Rotation paths and how fast each direction turns (degrees a step)
Each turn is a multiple of 5 degrees from 10 to 175, or 0.
Path 1:
[  4 -10  -4  -9   5  -5  20   8 -21]
[ 16  -3 -11  -3   9   3 -10   1 -24]
[ -3 -21  -7 -14  14  13   3  -4  -9]
[  9   3 -11   1  15  10  20   3 -15]
[ 11  -2 -12   6  16  20 -13  -2  -7]
[ -5 -13  -5  -1  14  22  13   1   7]
[ 8 10 -9 17 10 15 12 11  2]
[  2  -5  -6  11   4  23 -15   7  12]
[-10  -6  -1   7  -1  16  16  15  16]
[ 6 10 -9 18 -9  8 -2 22  6]
[ -8 -10  -6   2 -15  10 -14  14  14]
[-10  -1  -8   1 -18  -2  15  21   8]
[  4   7 -18   4 -18  -7 -13  15  -1]
[-13 -15 -14 -14 -15  -5  -7   6   7]
[ -4   5 -20  -6 -10 -17  13  10  -4]
[  3   1 -25  -6  -4 -14 -18  -1  -5]
[-13 -13 -18 -16   5 -11   4  -8   3]
[  2   9 -21   1  11 -19  10  -3  -5]
[ -2  -4 -18   0  18  -8 -18 -10   2]
[-15  -8  -7  -2  23  -9  12  -5   8]
[  2  13  -7  15  25 -10   0   3   0]
[-10  -6   2   5  24   1 -18  -1  11]
[-14   3   9   5  21  -4  12  12   9]
[  2  15   6  12  14  -3 -14  17   2]
[-13  -5  15  -6   9   4 -15  14  13]
[-5 11 13 -5  3 -5 11 25  6]
[  9  11   7  -8  -1  -2 -21  19   1]
[ -5  -6  10 -25  -5   1  -3  14  11]
[ 13  13   3 -17  -6  -9  10  18  -1]
Speeds:
[ 4  8  2 -6 -7 10  0  5 12]
20
[ -3   2  -2 -14  -8  -2  -2   4 -11]
25
[ -3   6   9   3  -8   2   1 -14  -4]
0
Path 2:
[ 12 -10  -1  16 -10   2  -2   7 -19]
[ -3 -21   7  -4 -15  -9 -11   8 -10]
[-15 -16  -8 -13  -8  -6  -4 -16   1]
[-21  10 -14  -1  -9   9  -1 -12   2]
[-14  17 -16   3  -1   2   8  16  -3]
[  9   2 -17   9   7 -14  13  11 -11]
[ 16   0  -1  12  -9 -17  -6  -4 -15]
[  3   0   9 -12 -17 -16 -16  -1  -4]
[ -8   1  -2 -25  -7 -10   2 -15   8]
[ -7  21  -7  -6  -3   7  12 -16   4]
[-1 25  3  2  5  5 13 12 -9]
[ 15   2   3  -1  15  -9  10  12 -16]
[ 22  -7   8  -2   3  -6  -9 -11 -17]
[  5  -4  14 -16 -12   7 -16  -6  -6]
[ -8  -5   1 -27  -5  13   7  -4   7]
[ -8   4  -5  -1   2  19  21 -10  -2]
[ -6   7   3  15   5  13  10  12 -18]
[  2 -13   0   3  13  -4  -3  17 -21]
[ 10 -20  -8  -1  -1  -2 -16  -8 -13]
[ -4  -7  -6  -8 -22   9 -17  -5  -1]
[-17  -2 -11 -14 -16   6   9   6   8]
[-14   2 -15   7  -2  -1  25  -4  -1]
[ -9  11  -3  21   2  -8   5   4 -19]
[ -1   0  -3   1   6 -21 -13  13 -16]
[ 11  -4 -13 -13  -1 -15 -15  -9  -3]
[  7  11  -8 -10 -22   1  -8 -12   6]
[ -6  14   1 -13 -17  -1  15   6   9]
[-4  9  3 -1  6 -9 29 -3 -5]
[  1  13  10  11  11  -7   3  -8 -20]
Speeds:
[ -4  -5   2 -11   4  -6   2  14   3]
115
[-11   8  -2   4  14   1   1   0  -5]
60
[ 1 -3  5  9  6  0 -4  1 16]
0
Path 3:
[ 11  -1  10  16  11  -6 -17   2 -12]
[  1   4  16   9 -16  -9   6  16   9]
[-14   4   1  -5   6 -18 -19   3   6]
[ 11 -22   4  -2   3   0  -6  18   7]
[ 14  15  -1  -8  -8 -12  -7  13 -12]
[-12  -9 -10   4 -21   0 -12   8   4]
[  0 -12  -6 -23   1 -17   5  -1  -5]
[  1  -7  -3  -7  -1  17  -8  12 -21]
[ -2   3 -18   5 -10  -6  19   9  -9]
[-14 -11  -3   2  -4  -4  -8 -18 -18]
[ -7 -11  12  -6   5   7  23   7  -7]
[-10  14  -7  10  17  -2  -1   4 -18]
[ -2 -14   3  28  -3  -4  10   0  -1]
[ -6   8  22  -2   5 -16   3  -7  -8]
[-16  -4  11  10  11   9  -6  18   6]
[ 13   3  -3   9  15 -23   3   8   4]
[  6  -3  17  11 -13  -3 -21   4  -5]
[ -8   3   8 -12  -8 -15   5  17  13]
[ -2  -7  -9  -7  11  -6 -25   8  -2]
[ 21 -12  -2  -3 -13  -3   6  17  -2]
[ -7  13  -5 -10 -18  -8 -12   3 -14]
[-16 -22 -10  -7  -9   2   4   7   4]
[  7  -4  -6 -17  11  -5   4  -1 -22]
[ -4  -2  -4  11 -13  17   5  10 -18]
[-13   2  -9   3  -5 -18  17  -7  -8]
[-13 -18  11   3   9   8  -4  -9 -14]
[ 2  6  8  4 12  0 23 14 -7]
[-10   9  -3  24   5  -6 -10  -2 -10]
[ -3 -15  17  11  -3 -14  11  -1   9]
Speeds:
[12 -6 12 -5 -1  1  1 -5 -7]
115
[13  4 -8 10  3  2  0  6 -6]
95
Path 4:
[ -5 -14  -9   2  23   6  -3   5   9]
[  8  -6 -16  -5   0  17  -1  13 -13]
[ 16 -18   4  -3  14   8   9  -1   1]
[ -5 -11 -18  -4  11   5   7  16   9]
[ 14  -3 -12   1  15  15  -8   5 -12]
[  4 -24   2  -7   2  15  10   7   1]
[ 11  -2 -17  -3  17  -1   8  12   6]
[ -3 -15  -7   3  16  17 -12   4  -6]
[ 15 -13  -8  -9  -3  12  12  12  -5]
[  7 -13  -5  -1  24   3   5   3  10]
[ -6  -9 -19  -3   4  14  -5  15  -5]
[ 22 -12  -1  -3   9  13   4   2  -9]
[ -4 -20  -8  -4  11   6  11  11  12]
[ 10   1 -20  -1  14   8  -4  11  -6]
[  7 -22   3  -2   7  19   0   3  -7]
[ 10  -8 -12  -8   7   1  17  15   8]
[  2  -8 -10   4  24  10  -9   3  -1]
[  5 -15  -9  -6  -4  19   3  12 -10]
[ 18 -12  -3  -3  18   2  12   3   6]
[-10 -12 -16  -1  13  10  -3  12   4]
[ 19  -6 -10  -4   5  15  -2   8 -13]
[  3 -23   3  -4  12   8  10   4   8]
[  2  -1 -23  -3  13   4   2  17   3]
[  9 -14  -3   1  14  18  -8   1 -11]
[  7 -17  -6  -8  -1   8  17  13   3]
[  9  -6 -13   1  26   2   1   5   5]
[ -4 -15 -10  -2   3  20  -7  11  -8]
[23 -9 -5 -6  7  7 14  6 -1]
[ -5 -16  -8   0  20   6   2   8  11]
Speeds:
[ -5   5  -7   3   1   6 -14   1  -9]
115
[-3 -8 10  5 10  2 -6 -9  2]
155
[ 0  7 10  8  2  5  2 13  1]
0
Path 5:
[ -4 -20  -9 -15   4 -20   7   0  -4]
[-19  -5 -19 -16   1   1  -4 -11   8]
[ 13  -9 -19  -9   3   4  14 -11  13]
[-11  -2 -23   9   0   2  13  10  14]
[ 10   8 -10  -9  -7   7  -1  16  22]
[  5 -13  -4   7 -18 -13   3  18  12]
[-13  -4   8  -2 -19   4 -10   4  19]
[  7 -19  20  -4  -7   1   9  -3  16]
[-23 -12  14   2   8  -2  10   8  11]
[ -3  -3  10 -24  16  -1   1   5  12]
[ -6 -19  -6 -14   8 -20   7   3  -2]
[-18  -4 -17 -20   1   0  -6 -10   7]
[  9 -13 -19 -10   1   1  13 -12   9]
[-14   0 -24   8   0   5  12   4  13]
[ 12   8 -13  -8  -3   9   3  13  22]
[  4 -10  -8   7 -16 -13   4  19  11]
[-11  -2   6  -4 -20   4 -11   6  20]
[  8 -19  17  -1 -10  -1   7  -3  16]
[-23 -11  14   3   4   1   8   4  12]
[  0  -5  14 -22  16   1   3   5  13]
[-10 -17  -3 -13  10 -19   8   8  -3]
[-15  -2 -12 -24   3  -3  -8  -7   7]
[  9 -16 -19 -11   0  -4  11 -14   7]
[-15  -2 -24   6   1   5  11   1  12]
[ 13   6 -15  -8   0  10   6  10  21]
[  3  -8 -10   9 -13 -11   6  22  12]
[ -7   2   3  -6 -20   3 -12  11  21]
[  7 -20  15   0 -16  -4   5  -2  16]
[-24 -10  15   4   0   3   6   3  14]
Speeds:
[  7   6 -12   8  -9   4   0   4   5]
35
[  3 -10  -2   9  -1 -10   9   2  -6]
145
[-1  1  3  7  9 10 12 -4  5]
70
Path 6:
[-13   3 -19  -2  17   4   2   7   3]
[  6  -5 -12   8  12   1  15 -10  16]
[  0 -14 -20 -10   7   1  -6 -12   1]
[ -4  -7 -11   3  15  22   1   6   7]
[-12  -9 -11   5   7   4  20 -10  -1]
[ -7   3 -23  -6  17  -5  -2  -1   6]
[11 -9 -9  5 12 11  7 -9 17]
[ -7 -18 -17  -7   5   8   0 -10  -6]
[-11   1 -14   2  18  14   4   9   5]
[ -4  -6 -12   6   9  -3  20 -13   7]
[  1  -6 -23  -9  13  -2  -9  -6   7]
[  4 -12  -8   5  12  21   4  -2  11]
[-14 -14 -15  -1   5   6  11 -10  -8]
[-10   5 -17   0  20   2   3   6  10]
[  7 -11 -11   6   9   1  13 -14  14]
[ -3 -14 -20 -10  10   7  -8  -7  -1]
[-5 -5 -8  7 14 21  7  4  6]
[-12  -8 -15   1   7  -2  18 -12  -1]
[ -2   2 -22  -4  19  -3  -5   1  12]
[  9 -13  -9   6   9  14   9 -11  13]
[-13 -15 -18  -8   7   9  -1  -6  -7]
[ -9   3 -11   6  20  11  10   7   8]
[ -1  -8 -14   4   8  -7  16 -15   9]
[  1  -7 -21  -9  14   4 -11  -2   7]
[  1 -13  -5   8  11  21   9  -4   8]
[-18  -9 -18  -4   7   1   9  -7  -7]
[ -4   6 -17   3  21   2   4   5  13]
[  8 -14 -12   3   7   1  11 -16  11]
[ -6 -12 -20  -9  11  11 -10  -3  -2]
Speeds:
[ 13  -8   0  -4  -2   4 -11  -5   4]
85
[ 5  6  5  7  7  9  0 10  9]
140
[  6   9  -3   7 -14   1  -3   3  -6]
0
